50 stands for zero in the data rows.
Some points, each followed by its number:
tensor([54., 67., 46., 33., 63., 25., 48., 48.]) 0
tensor([59., 59., 66., 51., 80., 26., 43., 40.]) 1
tensor([69., 69., 61., 46., 72., 33., 36., 40.]) 2
tensor([63., 37., 40., 59., 62., 42., 53., 34.]) 3
tensor([27., 45., 35., 67., 13., 73., 60., 51.]) 4
tensor([52., 43., 49., 43., 36., 62., 50., 55.]) 5
tensor([37., 56., 56., 56., 28., 55., 40., 47.]) 6
tensor([54., 48., 29., 46., 27., 37., 59., 56.]) 7
tensor([57., 58., 25., 60., 13., 39., 65., 61.]) 8
tensor([44., 43., 85., 60., 60., 61., 47., 51.]) 9
tensor([45., 60., 46., 44., 27., 54., 55., 56.]) 10
tensor([49., 16., 44., 57., 70., 65., 59., 52.]) 11
tensor([58., 53., 46., 64., 44., 56., 57., 58.]) 12
tensor([63., 67., 71., 23., 61., 36., 66., 43.]) 13
tensor([80., 25., 43., 53., 86., 34., 49., 58.]) 14
New points follow, each followed by the numbers of its three nearest points above, looking only along the 3 directions in which the numbered points spread most, nearest first.
tensor([77., 68., 45., 43., 57., 46., 45., 52.]) >> 0 13 2
tensor([47., 16., 68., 61., 53., 51., 50., 38.]) >> 11 9 3
tensor([47., 42., 69., 38., 50., 71., 55., 41.]) >> 9 5 6
tensor([50., 63., 68., 12., 38., 55., 49., 24.]) >> 13 6 10
tensor([65., 51., 42., 48., 61., 35., 63., 53.]) >> 3 0 12
tensor([45., 73., 59., 36., 49., 61., 56., 62.]) >> 6 10 5
tensor([44., 53., 66., 64., 44., 82., 43., 41.]) >> 9 6 5
tensor([39., 65., 64., 36., 38., 72., 48., 31.]) >> 6 10 5
tensor([34., 64., 45., 68., 59., 63., 54., 57.]) >> 5 12 6
tensor([75., 37., 76., 51., 70., 59., 67., 51.]) >> 3 9 1
tensor([71., 30., 40., 73., 53., 42., 55., 53.]) >> 3 11 12
tensor([42., 30., 37., 50., 63., 43., 66., 32.]) >> 3 12 11
tensor([61., 43., 51., 73., 60., 57., 55., 53.]) >> 3 12 11
tensor([60., 39., 65., 52., 67., 54., 38., 21.]) >> 9 1 3
tensor([43., 52., 60., 63., 66., 43., 42., 49.]) >> 9 3 12
tensor([73., 43., 42., 58., 72., 26., 52., 50.]) >> 3 14 0
tensor([54., 82., 51., 45., 70., 38., 54., 41.]) >> 13 0 2
tensor([27., 82., 61., 44., 35., 50., 56., 23.]) >> 6 10 5
tensor([74., 24., 55., 74., 52., 51., 55., 35.]) >> 11 3 12
tensor([45., 39., 39., 49., 39., 41., 64., 75.]) >> 12 7 5
tensor([38., 30., 39., 62., 45., 33., 47., 43.]) >> 12 5 3
tensor([51., 49., 39., 41., 28., 59., 67., 90.]) >> 7 10 8
tensor([54., 41., 36., 50., 44., 55., 60., 55.]) >> 12 5 7
